In the data rows, the value 128 means zero.
Some points, each followed by its number:
[128 140 142  82  74 113 177 149] 0
[165 123 157  93 121 169 161 131] 1
[127 157 105  76 125  48  68  74] 2
[124 142  99  82 145  51  55  73] 3
[132 146 122 203 107  72 173 115] 4
[136 150 121 206 118  70 170 124] 5
[143 179 111  75 163 174 107 108] 6
[143 149 143 170 147  85 144 126] 7
[ 92  65 177 124 210 134 175 155] 8
[ 55  92 175  96 119 112 186 195] 9
[117  80 124 139 146 113 129 104] 10
[127 131  92 174  88 170 127 156] 11
[148 131  74 168 129 202  37 130] 12
[111 155  89 110 140  76  92 121] 13
[126 140 136  46 104 199 123 166] 14
[132 141  71  68 191  55  19  37] 15
[ 93  81 198 147 187  91 223 175] 16
[184 125 137 101 146 201 133 113] 17
[167 179 127  78 172 172  99 111] 18
[143 130  91  90  93  91  78  98] 19
[ 92  87 138  78 135 152 127 177] 20
[ 42 108 161  92 165   0 153 123] 21
[190 187 137 134 156 131 129  97] 22
[161 129 139  95 154 228 129 143] 23
[147  94  47 134 117 126  42  95] 24
[ 72  30 154 125 142 134 160 203] 25
[117 100  94 151 140 151 115 144] 26
[ 76 133 116 129 187 161  94 157] 27
[115 109 200 114  74 110 210 211] 28
[170 121 149 133 127 121 162 109] 29
[106 108  98 145 106 110  78 107] 30
[103  88 144 116 126 105 179 150] 31
[132 126 127 172 138 103 110 140] 32
[190 211 109 130 101 157  99  77] 33
[130 110 165 124 158  31 164 110] 34
[ 83 114  80  68  78 122  62 116] 35
[137 142 136  74  68 127 155 162] 36
[124 146  64 164  17 159  94 157] 37
[127  92 120 126 133 154 115 152] 38
[217 176 124 163 127 161 111  68] 39
[ 77  56 169 122 167 142 150 173] 40
[133 125  42 184 108  53  54  92] 41
[119 117 139 172 159 107 122 130] 42
[114 112 197  88 139 166 229 174] 43
[ 70 103 134  99 134  87 143 171] 44
[112 119 109 138 104 128 128 135] 45
[114  92  75 136 114  92  79 109] 46
[148 124 152  98 128 162 125 137] 47
[ 34  88 152  70  88 120 175 186] 48
[140 132  75 139  71 168 110 126] 49
[142 133  84 112  91  80  63  97] 50
[123 134  89  79 135  63  61  75] 51
[149 158 121 121 111 111 149 105] 52
[137 123  87 118  90  68  64 108] 53
[150 151 170 182 196  89 171 125] 54
[126 175 154 129 127 105 225 151] 55
[196 197 148 157 137  94 179  60] 56
[196 171 178 140 152 171 190  82] 57
[100 139 100 158  56  95 122 166] 58
[ 71  51 145  64 110 227 166 192] 59
[147 128  86 125 107 126  99  93] 60
[152 127  61 126  73 170  74  73] 61
[185 167 118 149 130 144 110 117] 62
[143 170 110  83 112 103  75 101] 63
[195 161 102 188  88 191 132  96] 64
[ 69  78 117 141 112 225 144 193] 65
[136 186 112  74  86 101 129 132] 66
[123 102 138 191 155  66 112 136] 67
[130 170 123 202 114  44 189  95] 68
[167 137 109 179 109 181 127 123] 69
[196 187  71 192 101 147  85  76] 70
[125  48 182 144 210 155 155 151] 71
[157 190  96 111  90 118 101  80] 72
[103 131 163  89 155  48 132  95] 73
[ 64  51 140  56 113 210 171 183] 74
[ 74  79 184  46  95 159 220 211] 75
[133 162 119 196 123  88 155 110] 76
[112  84 133 129 200 172 108 116] 77
[160 140 104 171 102 202 123 136] 78
[111  70 105 104 133 189 103 118] 79
[130 149 108  75 130  51  67  80] 80
[ 98  91 119 146 100 169 161 206] 81
[137 140 129  97 100 111 138 132] 82
[ 98  68 101  85  98 208 105 136] 83
[ 95  66 125 130 124 114 158 145] 84
[128 112  69 120  57 137  78 128] 85
[172 172 130 138 114 127 138 120] 86
[115 118 137 185 132  87 121 146] 87
[188 206 121 119 140 129 113  61] 88
[156 186  96 160  97 152  87 108] 89
[189 173 118 183 102 194 116 108] 90
[163 160 154  99 175 112 113  86] 91
[222 132 111 215 179 191  92  80] 92
[191 195 116  74 174 179  91 103] 93
[ 48  39 145 104 145 103 145 162] 94
[138 103 137 128 147 122 121 120] 95
[112 100 133 119 116 104 159 121] 96
[113 107 124 166  96 153 147 173] 97
[103 128  78  92 110 186  48 163] 98
[ 90  99 193  90 118 151 247 191] 99
[ 89  90 164  74 161 128 151 158] 100
[ 96  61  68 175 134 156  43 140] 101
[124 118 114 156 170 148  89 108] 102
[ 89 112 186 104 136 157 244 183] 103
[114 122 192  93 134 170 238 180] 104
[152 206 164 139 157  77 141  90] 105
[147 181 115  52  42 145 118  80] 106
Which point above is nearest to each new point? Its number follows each.
[147  85 100 173 120 152 110 129] 26
[201 178 122 174 137 142 143  69] 39
[108 149 102 133  48 120 149 186] 58
[121 150 146 117 183  69 144 102] 73
[ 49  44 190 160 146 143 201 247] 25
[130  85 134 116 128 144 110 137] 38
[127 150 110 138 167 126  59 104] 102
[209 199 145 166 138 125 167  68] 56
[147 166  73 154 150 156  33  99] 12
[103  88 107 156 115 114  79 112] 30
[206 192 134 170 143 127 168  72] 56
[205 237 100 127  99 146 104  61] 33
[185 169 107 127 183 132  56  41] 88
[178 184  71 188 138 163  39  65] 70
[125 143 100 150 169 133  63 121] 102
[ 93  94 127 161 105 154 153 208] 81
[124 103 121 130 147 183 110 148] 38
[ 83 124  79  88 102 109  65  91] 35
[ 88  75 106  78 139 173  53 121] 79
[132 201 169 115 178  54 168  72] 105
[ 85  92 166 143 140  97 189 162] 31
[122 150 162 124 110 129 205 163] 55
[103 119 166 146 182  77 202 149] 16
[164 147  73 117  90 165  53  76] 61
[202 221 173 160 182 117 153  38] 56
[160 158  70 174 125 180  41  96] 12
[162 129 121 192 142 163 122 115] 69
[152 181 180 142 222  39 152  49] 105
[ 94  87 155  86 173  50 108 104] 73
[134 108  66 149 106 124  45 112] 24
[193 207 114 121 130 136 111  59] 88
[135  93 139 119 120 157 114 133] 38
[196 190 119  77 146 123  72  23] 88
[174 194 123 103 141 132  87  74] 88
[111 107 154  88 169  49 127  96] 73
[235 211 143 167 154 135 172  40] 56
[105  96 170 129 119  89 194 159] 31
[ 75 161 108 128  59  57 149 173] 58
[122 124 125 106 167 125 103 124] 95
[143 122 160 136 180  55 148 113] 34
[157 146  57 190 127 187  12 108] 12
[124 166 147 138 111 101 198 167] 55
[120 111 150  98 157  61 115 103] 73
[154 152  95 169 153 152  67 113] 102
[ 93  99 144 161 126  99 124 181] 87
[134 133 109 147  98 148 119 133] 45
[123 156 168 118 124 111 205 164] 55
[112  62  91 134 143 195  70 102] 79
[119 157 148  92 115 205 159 182] 14
[114 133 177  87 110 105 180 146] 0
[232 192 126 158 121 162 134  70] 39
[116 107 175 142 176  95 199 149] 16
[120  86 106 168 121 142 125 133] 26
[135 101 206 170 192  85 160 137] 54
[166 187 183 120 160 140 174 100] 57
[119 145 175 128 151  56 177 103] 34
[138 126 144 137 134 106 117 108] 95
[177 188 135 140 148 132 135 108] 22
